In the data rows, the value 128 means zero.
Here is a table of points, one per row:
101 90 98 90 150 129 80 125 124 111 129 189 136 115 105 119 144 103 81 149 144 73 81 133 180 178 156 91 129 128 215 125 156 120 110 76 167 81 81 115 132 94 103 133 144 94 138 120 91 145 124 118 50 142 106 169 161 160 156 115 127 90 99 94
174 140 151 178 145 89 115 134 187 195 128 123 104 152 159 148 93 181 118 159 166 114 153 136 99 99 149 87 163 123 167 196 110 152 120 54 102 92 98 118 91 153 93 102 110 117 159 127 177 116 156 136 95 151 131 98 115 102 87 160 128 133 56 135
160 120 134 87 157 109 163 128 137 72 174 97 120 119 115 118 107 90 202 89 72 165 121 127 122 158 82 78 114 68 105 130 136 181 130 106 107 141 122 128 90 109 165 142 141 193 120 186 111 114 190 149 80 71 114 157 136 171 65 78 86 138 112 133
97 112 115 153 154 134 123 139 165 121 124 156 73 124 95 155 156 113 94 149 119 152 161 65 106 142 170 190 150 83 137 85 107 114 135 134 81 124 147 119 99 191 165 70 106 97 186 121 144 161 102 119 143 100 112 125 120 198 148 36 77 111 133 141
114 114 110 93 169 157 85 174 135 83 165 88 147 91 81 69 75 131 104 117 72 120 139 118 106 141 112 203 188 167 57 134 140 161 156 108 122 90 181 119 73 108 124 160 162 112 160 168 127 141 185 117 132 181 120 92 111 125 130 145 175 96 144 132
104 140 142 100 179 76 190 160 82 130 143 85 173 158 152 97 138 101 131 167 79 105 154 104 76 115 165 134 106 117 114 126 80 122 139 148 124 90 90 123 126 185 86 179 65 160 75 135 102 179 115 129 121 103 131 142 142 102 112 141 154 64 146 119
142 47 63 72 144 120 113 124 90 151 104 124 119 140 173 85 162 172 162 75 131 143 131 121 139 109 151 83 100 120 75 92 91 83 219 119 129 141 134 146 157 139 142 108 61 116 155 187 139 106 115 183 115 137 127 115 146 160 148 170 165 171 103 150
113 190 119 128 91 145 83 85 113 194 137 141 160 101 86 72 94 133 173 149 152 152 141 153 103 195 160 119 119 174 161 115 144 86 86 120 99 134 104 148 99 107 136 159 80 175 113 144 178 92 135 175 180 134 122 125 160 150 132 93 149 99 151 167
80 67 135 97 128 138 111 139 124 113 129 187 78 172 107 91 135 146 150 165 163 163 131 65 140 115 128 167 194 60 89 199 143 149 59 89 147 118 174 167 145 96 128 173 123 157 141 79 125 160 87 143 180 92 118 197 109 101 116 157 110 162 156 112
91 134 137 129 125 123 151 143 139 131 104 137 76 142 138 122 85 181 100 78 117 103 126 141 128 191 124 112 119 75 119 104 128 128 116 219 159 107 74 84 178 81 105 154 111 175 151 94 126 128 190 107 177 152 145 44 106 153 117 124 120 124 110 82
104 84 137 218 101 145 105 111 90 139 139 42 109 68 142 163 131 137 126 118 120 179 139 160 118 105 179 126 118 91 163 114 137 137 180 188 183 109 157 168 101 90 89 118 128 141 140 120 155 131 110 104 93 61 128 183 152 121 129 130 196 143 110 128
148 105 106 102 130 167 130 120 151 128 151 179 123 104 130 159 44 101 89 112 91 148 159 170 126 125 102 117 128 142 142 73 101 119 149 87 143 211 68 132 151 169 86 129 150 118 130 122 118 134 83 111 195 136 159 158 147 59 70 123 146 131 99 126
157 146 153 128 108 158 108 123 131 89 126 134 199 116 87 119 139 150 184 141 179 107 143 129 104 106 99 76 147 97 98 155 141 67 186 161 96 111 120 81 151 146 95 99 142 109 155 36 94 94 140 59 137 137 148 154 171 150 107 131 124 113 141 175
119 113 106 147 130 130 127 162 167 140 127 122 129 94 175 154 183 143 146 139 99 132 79 94 89 124 121 97 163 132 113 105 215 145 68 136 143 155 97 206 115 176 121 128 141 152 100 95 78 82 97 108 137 211 90 93 129 108 173 123 117 126 120 155
151 117 63 151 97 96 140 75 154 143 148 158 179 141 96 133 164 140 118 101 167 110 133 101 131 99 151 143 100 128 146 125 150 126 121 165 146 156 182 124 93 156 147 147 186 139 72 123 125 155 127 154 127 167 193 98 125 173 37 141 160 112 105 67
94 132 147 208 93 115 155 89 80 87 85 121 104 120 148 117 143 61 130 120 42 141 123 123 160 92 142 144 129 150 104 148 174 110 141 71 117 103 125 93 149 133 146 122 95 106 150 100 107 101 179 207 119 156 186 123 159 96 107 110 121 158 152 122
158 134 67 158 146 98 153 154 144 114 129 151 82 103 114 121 151 154 91 120 112 144 111 147 138 116 85 154 94 185 87 178 135 70 114 159 148 67 122 148 127 91 135 97 91 88 62 178 121 119 132 98 161 95 122 187 83 120 102 103 97 129 116 167
176 184 214 101 132 147 136 155 185 99 105 156 139 156 130 149 122 147 143 186 89 174 122 119 148 130 141 189 94 109 133 125 124 92 113 139 176 137 119 122 174 119 124 116 163 136 116 196 163 109 135 126 105 182 106 132 200 173 126 166 171 151 149 105
129 149 159 107 165 126 128 148 82 176 103 100 129 91 126 161 150 178 132 131 112 65 164 131 197 144 114 100 166 177 153 164 68 125 109 153 165 178 129 151 136 188 102 148 190 119 130 122 115 96 163 168 127 114 137 142 84 156 114 86 139 164 193 133
158 126 114 133 96 156 147 158 116 164 142 92 77 129 151 122 150 94 133 118 141 116 112 123 132 134 167 142 153 179 181 150 130 132 138 130 78 166 132 73 129 101 93 112 181 149 105 163 68 147 126 106 176 89 119 86 197 156 137 219 68 126 140 153
97 125 136 114 148 138 115 75 189 119 121 127 173 105 177 84 104 64 116 138 116 114 125 176 133 155 134 79 135 148 103 175 122 137 51 169 88 139 181 87 177 171 133 90 111 141 132 179 140 145 100 65 118 115 162 112 107 135 165 128 165 179 138 92
157 195 122 117 120 130 177 52 91 123 122 132 71 118 96 126 80 177 165 143 129 133 89 88 133 150 118 110 148 148 168 72 144 132 145 129 92 104 136 168 157 143 141 98 147 115 143 121 125 131 67 91 57 124 145 104 69 83 130 189 125 106 167 106
131 104 120 104 136 184 108 147 115 77 165 119 136 183 170 154 163 154 122 198 148 122 179 182 113 130 105 96 60 185 145 98 168 170 103 135 125 116 139 118 128 93 110 71 135 111 121 69 180 147 101 182 117 113 124 75 101 120 106 126 101 125 171 138
140 168 150 90 111 64 120 93 143 109 116 109 127 116 167 67 131 117 104 105 143 88 145 174 182 89 84 184 146 81 152 147 130 132 143 92 155 183 129 161 101 99 140 102 107 112 87 61 156 107 73 100 139 110 92 60 147 140 152 107 112 95 125 122
194 149 158 108 62 72 71 137 134 118 142 147 132 200 98 203 122 84 140 58 132 77 106 113 112 101 130 115 125 156 96 106 130 150 80 151 135 144 126 132 95 107 85 156 72 113 188 170 106 135 129 105 130 118 130 119 123 118 142 108 161 127 186 117
123 118 127 110 103 95 143 171 79 141 159 159 198 68 124 139 153 128 125 101 138 194 101 141 134 109 120 171 114 93 141 119 74 117 97 139 95 97 90 122 102 112 157 157 161 96 138 103 177 186 146 128 104 136 141 104 113 70 180 139 73 214 122 150
120 110 174 118 84 145 186 98 123 149 128 101 114 146 127 141 158 137 34 136 173 120 115 147 127 164 140 144 63 132 70 133 127 178 203 126 65 117 105 118 90 138 162 178 153 129 125 126 121 37 99 142 131 126 125 202 111 128 164 127 139 148 104 123
138 154 133 177 179 211 110 84 120 143 100 124 153 139 187 149 87 124 140 106 175 104 72 143 88 92 94 177 111 134 142 105 125 141 108 119 168 177 129 90 148 142 149 181 92 102 118 104 117 165 158 142 107 136 101 168 79 185 144 166 103 106 118 163
70 156 120 151 156 173 161 171 78 107 98 156 129 182 93 175 173 98 139 132 199 142 152 120 120 94 122 117 203 133 125 117 121 115 168 109 139 148 166 136 130 85 168 96 123 155 79 170 161 113 154 119 120 119 126 133 121 45 195 78 111 118 65 72
97 116 132 170 99 68 106 164 169 173 99 83 150 146 94 128 103 99 151 141 122 142 134 98 156 138 95 95 59 122 139 123 91 149 152 109 147 103 184 142 196 121 209 117 168 114 151 122 94 163 121 150 169 132 77 143 115 81 150 122 119 83 109 160
There is one direction along which these points spread out most. Take the direction at right angles to it along which they spread out most. Then take the direction at right angles to both along which they spread out most. Go by this last direction. How many in every 100 of the points above lie lower along it than each point below? Answers are rounded to whole numbers. More than half of the points above lie lower than the first one.
97 116 132 170 99 68 106 164 169 173 99 83 150 146 94 128 103 99 151 141 122 142 134 98 156 138 95 95 59 122 139 123 91 149 152 109 147 103 184 142 196 121 209 117 168 114 151 122 94 163 121 150 169 132 77 143 115 81 150 122 119 83 109 160 -> 47
140 168 150 90 111 64 120 93 143 109 116 109 127 116 167 67 131 117 104 105 143 88 145 174 182 89 84 184 146 81 152 147 130 132 143 92 155 183 129 161 101 99 140 102 107 112 87 61 156 107 73 100 139 110 92 60 147 140 152 107 112 95 125 122 -> 63
157 146 153 128 108 158 108 123 131 89 126 134 199 116 87 119 139 150 184 141 179 107 143 129 104 106 99 76 147 97 98 155 141 67 186 161 96 111 120 81 151 146 95 99 142 109 155 36 94 94 140 59 137 137 148 154 171 150 107 131 124 113 141 175 -> 13
160 120 134 87 157 109 163 128 137 72 174 97 120 119 115 118 107 90 202 89 72 165 121 127 122 158 82 78 114 68 105 130 136 181 130 106 107 141 122 128 90 109 165 142 141 193 120 186 111 114 190 149 80 71 114 157 136 171 65 78 86 138 112 133 -> 80
158 134 67 158 146 98 153 154 144 114 129 151 82 103 114 121 151 154 91 120 112 144 111 147 138 116 85 154 94 185 87 178 135 70 114 159 148 67 122 148 127 91 135 97 91 88 62 178 121 119 132 98 161 95 122 187 83 120 102 103 97 129 116 167 -> 53
70 156 120 151 156 173 161 171 78 107 98 156 129 182 93 175 173 98 139 132 199 142 152 120 120 94 122 117 203 133 125 117 121 115 168 109 139 148 166 136 130 85 168 96 123 155 79 170 161 113 154 119 120 119 126 133 121 45 195 78 111 118 65 72 -> 57
119 113 106 147 130 130 127 162 167 140 127 122 129 94 175 154 183 143 146 139 99 132 79 94 89 124 121 97 163 132 113 105 215 145 68 136 143 155 97 206 115 176 121 128 141 152 100 95 78 82 97 108 137 211 90 93 129 108 173 123 117 126 120 155 -> 73
158 126 114 133 96 156 147 158 116 164 142 92 77 129 151 122 150 94 133 118 141 116 112 123 132 134 167 142 153 179 181 150 130 132 138 130 78 166 132 73 129 101 93 112 181 149 105 163 68 147 126 106 176 89 119 86 197 156 137 219 68 126 140 153 -> 27
176 184 214 101 132 147 136 155 185 99 105 156 139 156 130 149 122 147 143 186 89 174 122 119 148 130 141 189 94 109 133 125 124 92 113 139 176 137 119 122 174 119 124 116 163 136 116 196 163 109 135 126 105 182 106 132 200 173 126 166 171 151 149 105 -> 77
174 140 151 178 145 89 115 134 187 195 128 123 104 152 159 148 93 181 118 159 166 114 153 136 99 99 149 87 163 123 167 196 110 152 120 54 102 92 98 118 91 153 93 102 110 117 159 127 177 116 156 136 95 151 131 98 115 102 87 160 128 133 56 135 -> 10
157 195 122 117 120 130 177 52 91 123 122 132 71 118 96 126 80 177 165 143 129 133 89 88 133 150 118 110 148 148 168 72 144 132 145 129 92 104 136 168 157 143 141 98 147 115 143 121 125 131 67 91 57 124 145 104 69 83 130 189 125 106 167 106 -> 17
